(in the rows, 128 means zero)
The rows of X fall into 4 groups, and each row is roughly a mix of its group's hidden directions; some rows fit no group.
X:
[[ 92 104 150 176  88 102 120 158 130 134 138]
 [125 131 151 137 123 138 136 186 110  96 178]
 [127 149 107  70 155 150 141 127 161  98 109]
 [115 143 150 103 166  99 109  87 142  93  99]
 [127 189 128 151 152 122 165 114  99 153 141]
 [ 83 120 158 161 152 109  89 161 144 138 130]
 [127  93  74 162 162 137 104 113 138 152 121]
 [121 138 135 152 122  70 161 134  80 108 132]
 [132 151 156 192 116 126 142 105 152 153 151]
 [145 149  97 118 120 108 120 159 180  91 155]
 [130 138 120 158 199 153 114 112 149 132 149]
 [ 94 125 114 135 160 179 113  91 158 105 127]
 [131  82 117 184 145 121 135  90 142 139 104]
 [110  96  89 116 159  92 142 107  84 118 138]
 [159  95 107 111 180 143 109 115 129  93 152]
 [115  76  98 164 156 107 123 119 141 150  96]
 [122 120 106 104 151 122  74 172 124 142 164]
 [161 134 147 120  94 125 157 115  91  89 166]
 [154 153 118 129 104  89 163 167 152 139  94]
 [131 119 108 142 161 107 125 178 138  92  85]
 [107 148  98 123  98  96 152 176 157 144 149]
 [161  91 120 165 140 102 120 111  95  85 135]
 [119 149  72  83 158 141  97 129 140 128 142]
 [105 103  67 145 149  97 118  99 108 120 122]
 [122 191 153 146  95 119 121 123 159 155 117]
 [ 78 120 106 126 118 168 112  98 165 103 118]
 [116 139 118 185 112 142  96 115 172 153 111]
 [149 166 147 158 140 144 159 123 101 111 178]
 [ 84 116 140 150 116 151 124  98  70 147 135]
 [149 150 123 157 195 151 118  99 142 126 134]
 [160 157  84 146 125 108 134 156 159  96 153]
 [126 107 196 106 121 121 103 123  91 127 107]
 [131 109 136  93 147  97 157 149  74 100 137]
 [140 109 109 171 147 175 143  81 136 145 129]
 [100 128 140  63 103 158 124  94 138 122 130]
 [120 135  99 109  92 110 109  81  83 122 149]
 [119 168 116 107 126 178 136  84 111 134 160]
 [ 80  97 160 139 143 113 126 141  86 164 133]
 [ 94 158 145  95 114  98 110 102 175 135 111]
 [126 151  88  59 131 121 153 118 139 115 117]
 [ 97 134 143  91 143 156 162  79 130 104 109]
 [137  95 156 116 151 119  92 137 106 171 169]
 [121 169 119 176  90 132 153 131 144 166 117]
 [112 129 143 131 202 145 120 141 113 145 160]
 [131 140 163 155  90 118 171  85 119 116 105]
 [102 128 157 108 164 120 129 165 101 119 179]
 [188 167 116 155 152 119 148 109 116 122 107]
 [142 115 195 120 120 139 160 150 135  95 113]
 [152 158 123  60 157 126 141 135 147 105 127]
 [131  87 146 141 163 192 140 131 131 111 115]
 [127 150 115 135 126 163 122 115 199 155 115]
 [159 117 142 101 106 175 122  89 134 105  93]
 [127  98 143 183 163 153 116 134 165 152 129]
 [158 188  84 127 124 117 144 134 157 113 122]
 [103 128 168 114 128 138 186 103 129 166 134]
 [147  98 126 131 165 188 113 142 140  94 123]
 [106 170 114  96  78  99 128 130 105 128 102]
 [171 137 168 124 153  96 124 145  88 157 139]
 [138  76 143 122 114 113 100  98 114  89  93]
 [137  83 151 137 188 149 102 151 134 132 133]
 [134 112 177 105  93 171 154 155 123 143 137]
 [132 197 137 128 160 125 152 124 162 112 116]
 [120 130 150 142  96 151 126  76 171 162 124]
 [135 103 179  95 156 148 133 145 153  89 131]
 [139 112 115 108 111 168 125  93 150 161  79]
 [ 84 101 144  79 158 112 142 135 139 116  96]
 [173 160 110 114  96 110 111  92 158 152 131]
 [163 119 177 126 127 143 144  97 137  82 100]
 [140 119 139 108 112 123 199 153 107  98 133]
 [113 113 127 178 115 100 124 168 178 119 132]
 [176 150  98 131 122 128 134 164 161  98  96]
 [ 96  81 123 138 158 103 152 113 144 163  97]
 [107 115 142 176 137 132 149 151 122  80  89]
 [141  79 120 154 129 125 120  83 100 141  87]
 [129  98 125 200 142 123 165 121 135 124 143]
 [ 87 115 153  82 144 101 157 150 135 160 120]
 [ 91 140 104 151 103  94 182 118 123 148 113]
 [168 150 120 170  87 104  95 128 119 109 145]
 [ 88 134 108 134 152  63 119 140 126 159 121]
 [ 79 146 166 102 149  94 121 147 121 126 161]
 [112 144  79 129 116 121 111 123 108  89  76]
 [136 155  88  61 141 128 118 102 142 118 127]
 [161 163 183 102 134 143 134 161 151 120 134]
 [153 132 183 115 131 164 158 159 157 135 138]
 [132 140 143 154  92 105 176  99 127 119  84]
 [137 138 178 101 112 113 168 155  89 119 143]
 [127 156  97 165 139 111  79 115 158 161 128]
 [116  81 121 197 108 144 142 136 124 130 124]
 [168 154 110  85 124 144 125  75 124 147 137]
 [112 141 155  95 114 136 117  71 158 144  96]
 [117 117 160  88  82 102 144 161  98 133 122]
 [ 78 113 154 122 116 120  97 115  74 119 142]
 [138 115 127 149 105 177 142  97 126 174  95]
 [129 109 148 139 135  92 105  65 150 114 153]
 [139  77 134  89 125 137  99 148 124  81 116]
 [ 95 105 145 108 135 150 129 123  98 181  90]
 [145 168 149 157 196 126 116 121 137 131 126]
 [ 81 115  99 116 102 160  93  91 127 124 108]
 [149 113 183 159 115 100  97 124 158 116 106]
 [175 143  98 179 101 131  99 145 120 120 135]
 [149 181 124 100 169 132 144  94 136 119 156]
 [ 84 111 123 120 102 163 130 106 164  87 110]
 [122  97  83 128 121 120 113 157 105  83  93]
 [108  98 153 150 155  77 114 110  96 114 151]
 [171 151 112 144 122 143  86 103 153  87 143]
 [143 117 130 148 176 124 112 140  67 156 135]
 [162 144 164 158  83 117 144 170 115 135 136]
 [ 77 122 159 162 146 115 119 169 120 109 102]
 [135 103 136 189 102 148 159  91 139 127 125]
 [101  92 146 102 150 127 116 105  89 156  88]
 [133  83 143 175 153 164 114 152 156 135 122]
 [145 143  83 186  97 128 128 121 107 138 103]
 [150 146 150 158  93 151 181 151 114 141 107]
 [115 124 146 116 160  77 114 142  70 126 129]
 [133 124 134 124 132 163 129  94 181 160 170]
 [143 178 178 122 101 138 138 159 157 136 117]
 [104 108 176  95 151 141 176 112 145 129 117]
 [151  60  96 139 111 142 139 132 123 128 162]
 [116 155  94 141 162 120 115 105 184 149 112]
 [101 149 153 127  99 110 159 158 116  95  83]
 [106 172 128 170 139 105 156 128 113 170 149]
 [144 136  95 157  98 138 138  98 146 162  79]
 [114 145 147 126 161 105 134 162 103 105 185]
 [155 160 131  97 106 130 114  81  96 134  92]
 [129 131 112 137 124  91 128 152  79 101  77]
 [146 139 159  98 156 131 191 147 149 128 140]
 [130 152 116 144 102 110 139 127  95 126  58]
 [129  99 157 141 148 142 173 122 148 182 142]
 [143 192 132 150 160  99 152 153 139 129 120]
 [126  95 145 199  96 139 141 140 115 125 133]
 [139 127 121 149 132  89 130 152  75  82 109]
 [128 167 138 108 181 124 106 125 115 172 154]
 [165 128 162  87 102 171 112 131 121 110 155]
 [116 136 158  88  72  90 116 145 128 146 122]
 [154 122 125 122  72 121 159 119 105  97  89]
 [157 126  81 132  99 124 119 113 170 124  83]
 [131  72 136 137 162 111 100 176 144 137 131]
 [ 95 156 112  97 110  79 148 134 120 169 121]
 [157 110 196 139 153 118 101 116 108 126 116]
 [ 86 140 110 145 156 167 117 102 170 103 121]
 [147 125 136 162 106 142  80 126  97  80 140]
 [102  83 152 157 126 117 120 171 107 126 166]]
Here is one row from each group, named. Which group is each of the other rows in?
[111  93  77 134 157 103 110  97  96 120 133] => A
[165 111  96 152 137 172 150 163  97 134 136] => Q
[167 140 135 137 134  89 152 166  81 148 129] => V
[160 165 152 111 115 180 156 127 135  97 138] => J

[109 111 125 156 104 109  91 131  85  89  97] => J
[114  98 167 123 116 109 157 181 149 112 151] => V
[128 123 120 109  53 170 124 114 120 131 132] => A
[133 152 149 145 110 123 159 126 131  78  74] => V
[114 123 136 154 152 157 117 120 183 177 123] => A
[145 145 158 147 104 126 123 123 116 166 191] => J
[144 136 119 140 124  70 113 118 137  68 130] => Q
[162 138 102 151 124 133  68 119 128  93 153] => J
[ 90 115 121 180 115 103  89 154 141 134 108] => V
[116 127  98  80  95 153 155 110  86 121 117] => V
[108 170 113 124  98 127 142 183 128 142  92] => Q
[118 126  98 155 109 166 106  96 177 154 122] => A
[123  82  82 129 174 112 114 119 103 104 129] => A
[167 154  83 155 126 124 176 131 146 108 124] => V
